In the data rows, the value 128 means zero.
Some points, one per row:
(151 144 140 123 128 113 115 105 162 127 122 106)
(134 109 107 184 145 161 117 104 107 110 126 134)
(164 134 133 111 189 143 157 99 113 113 90 90)
(141 129 125 110 137 183 148 140 104 109 101 111)
(118 107 104 194 134 161 106 96 145 105 147 119)
(109 138 156 109 101 110 135 203 111 117 116 132)
(122 180 176 106 127 116 109 118 118 110 137 116)
(157 185 162 109 113 106 136 109 108 140 98 113)
(120 123 119 130 111 132 182 162 117 132 101 108)
(104 108 106 135 104 125 129 161 134 117 158 155)
(152 175 184 101 136 143 146 113 93 103 95 94)
(117 118 117 123 119 99 110 121 139 146 146 180)
(138 116 116 112 123 97 107 101 146 132 179 169)
(128 118 123 140 156 160 132 96 140 120 119 105)
(102 107 95 108 94 107 134 199 112 160 120 197)
(113 131 121 117 105 102 99 119 103 193 158 174)
(96 114 115 185 93 114 129 130 108 118 145 188)
Here are 12 more points, each followed by its number:
(140 156 131 98 117 147 186 160 112 106 86 99) 0
(166 140 125 105 130 106 147 103 152 142 112 109) 1
(130 119 112 148 136 106 108 103 172 113 152 137) 2
(118 116 110 179 113 143 106 113 147 108 141 142) 3
(140 129 130 118 166 133 139 117 120 149 96 100) 4
(116 118 115 116 137 108 123 135 144 128 141 156) 5
(128 132 128 118 107 145 169 151 103 115 113 126) 6
(107 122 136 140 96 98 101 136 106 136 157 203) 7
(116 114 121 134 119 138 117 140 146 126 138 128) 8
(106 125 123 124 119 85 139 120 121 190 127 156) 9
(110 96 100 120 125 105 113 165 115 190 131 166) 10
(132 128 117 106 112 154 123 140 126 107 155 136) 11
Which three of these numbered points are nearest to each point below, looking only along the 3 directions in which the first points spread most? Their numbers follow each, nearest first.
(128 112 108 100 123 109 108 132 134 138 188 156) > 9 5 7
(144 109 115 106 154 98 110 100 192 157 134 117) > 2 1 5
(114 183 202 101 109 104 115 129 115 114 136 112) > 1 4 9
(95 98 119 253 118 125 113 122 113 109 137 132) > 3 8 2
(103 130 125 121 112 165 169 176 91 123 108 112) > 6 0 11
(140 132 130 113 131 176 112 132 149 93 122 106) > 4 11 1
